[[140 135 151 120 129 143 158]
 [129 132 146 141 146 148 123]
 [141 127 117 128 125 129 128]] result: 132

[106 111 134 141 126 109 123] result: 123

[[130 134 129 121 136]
 [118 150 146 127 140]
 [113 118 110 139 117]] result: 129

[141 107 153 113 128] result: 128

[[113 143 125 109 137]
 [133 113 146 104 112]
 [132 148 143 131 103]] result: 131

[100 157 105 103 153] result: 105

[118 146 152 121 147] result: 146

[157 127 131 119 155] result: 131

[154 153 124 113 117 125 110] result: 124
---
[[118, 99, 122, 101, 106, 143, 130], [100, 99, 106, 112, 111, 143, 116], [147, 140, 140, 146, 151, 102, 135]] → 151
[[154, 131, 122, 128], [132, 132, 132, 108], [134, 126, 145, 128]] → 126
[[129, 134, 119, 145, 138], [149, 151, 105, 147, 127], [150, 154, 99, 152, 130]] → 99
[[137, 138, 135, 141, 110, 148, 137], [141, 134, 136, 139, 116, 128, 125], [107, 124, 119, 119, 149, 112, 143]] → 149
[[117, 133, 138, 111, 142], [107, 153, 158, 100, 158], [121, 136, 141, 113, 146]] → 141
[[133, 129, 114, 124, 135, 124], [138, 111, 111, 125, 127, 155], [139, 111, 111, 124, 127, 157]] → 124
[[127, 142, 145, 144, 125, 131], [112, 124, 127, 125, 120, 133], [106, 134, 134, 127, 134, 127]] → 127
[[122, 109, 110, 119, 149], [109, 102, 103, 107, 137], [147, 143, 144, 148, 131]] → 144
[[120, 128, 121, 101, 125, 142], [127, 136, 140, 126, 137, 105], [128, 144, 99, 141, 115, 138]] → 141
---
array([[113, 106, 105, 104],
       [126, 124, 122, 119]]) => 105

array([[105, 118, 156, 121, 102],
       [143, 111, 123, 106, 106]]) => 156

array([[113, 115, 106, 109],
       [112, 113, 107, 104]]) => 106

array([[157, 140, 124, 127, 117, 140],
       [134, 128, 129, 126, 122, 132]]) => 124

array([[125, 124, 128, 129, 126, 130],
       [146, 105, 112, 118, 120, 140]]) => 128

array([[117, 130, 128, 154, 142],
       [133, 143, 128, 134, 118]]) => 128

array([[109, 109, 101, 112, 112],
       [112, 109, 106, 112, 105]]) => 101

array([[104, 101, 106, 107, 104],
       [106, 103, 107, 111, 111]]) => 106

array([[113, 105, 103, 104, 104],
       [149, 106, 105, 107, 105]]) => 103

array([[135, 123, 137, 129],
       [137, 149, 109, 115]]) => 137
---
Input: 138,138,116,106,140,113
Output: 106

Input:
128,118,104,119,120,147,108
139,144,114,137,128,129,136
119,106,140,126,123,114,135
Output: 119

Input:
126,126,127,133,133,127,125
134,123,128,126,135,133,131
141,114,128,126,151,140,132
Output: 133

Input:
143,141,138,137
121,116,119,129
138,107,150,109
Output: 137

Input: 147,106,120,158,144,132
Output: 158

Input: 143,145,118,151
Output: 151

Input:
132,156,132,130,124
106,116,119,101,141
Output: 130

Input: 137,132,152,149,126
Output: 149
---
[[132 123 130 131 126 130 139 135 145 143 144 141 127 149]
 [132 123 130 130 127 130 139 135 145 143 144 141 127 149]
 [132 123 130 131 126 127 128 122 139 143 144 141 127 149]
 [132 123 131 131 132 139 141 135 145 143 144 140 127 149]
 [132 123 130 131 126 127 129 128 144 143 144 141 127 149]
 [132 123 130 131 126 127 128 121 132 130 131 129 122 148]] value 149

[[128 123 124 124 133 130 128 130 128 126 129 129 129]
 [120 126 136 120 139 142 128 131 125 126 126 125 127]
 [130 133 123 122 136 122 130 136 129 124 125 126 135]
 [115 140 158 137 113 143 129 119 127 149 127 118 117]
 [126 127 122 126 128 132 129 121 123 118 134 129 124]
 [130 128 123 118 141 124 130 139 129 128 124 125 137]
 [129 129 112 119 140 135 128 123 120 107 136 130 125]
 [138 124 127 139 125 114 127 132 132 141 124 123 132]
 [118 121 135 132 117 143 124 115 123 123 134 143 113]] value 129

[[106 146 115 122 143 137 127 108 109 137 124 130 112]
 [142 141 148 122 129 139 123 107 137 140 109 114 127]
 [113 114 124 132 144 130 120 141 115 113 132 135 132]
 [147 135 113 142 143 119 130 146 121 124 124 136 119]
 [135 111 136 123 147 137 125 137 108 116 138 144 129]
 [116 110 125 118 128 120 126 123 119 148 141 107 123]
 [148 111 132 146 146 140 140 143 119 108 140 133 108]
 [119 121 143 115 131 118 118 142 119 109 118 117 131]
 [131 133 146 106 116 134 125 125 137 112 136 134 132]
 [139 114 107 126 134 119 119 128 109 120 109 134 120]
 [113 148 121 132 135 137 135 128 115 144 120 117 126]
 [128 148 116 130 129 125 116 109 121 146 128 139 122]] value 112

[[117 112 133 141 129 126 131 139]
 [145 112 154 111 121 143 149 125]
 [151 148 123 114 122 149 127 123]
 [145 140 139 114 111 148 126 140]
 [108 129 124 134 148 118 112 152]
 [102 107 143 119 113 122 123 151]
 [104 118 126 110 136 129 132 129]
 [124 106 122 127 150 145 107 148]] value 139

[[136 134 126 123 134 120 123 140 123 117 134 126 106 134 122 146]
 [127 121 143 132 110 138 127 115 106 133 120 144 144 120 142 122]
 [127 102 126 125 109 117 117 128 118 144 136 129 131 117 138 129]
 [134 141 137 139 141 143 142 136 115 124 125 130 118 134 131 144]
 [127 145 128 122 133 134 133 115 147 140 115 139 133 109 142 145]] value 146

[[129 131 143 138 141 150 135]
 [120 150 121 152 132 119 137]
 [133 141 146 131 136 155 134]
 [129 134 143 133 137 150 130]
 [124 134 142 136 138 152 127]
 [158 123 131 124 127 113 109]
 [116 114 136 120 130 105 135]
 [144 124 129 113 131 112 104]
 [127 140 140 134 143 151 133]] value 135
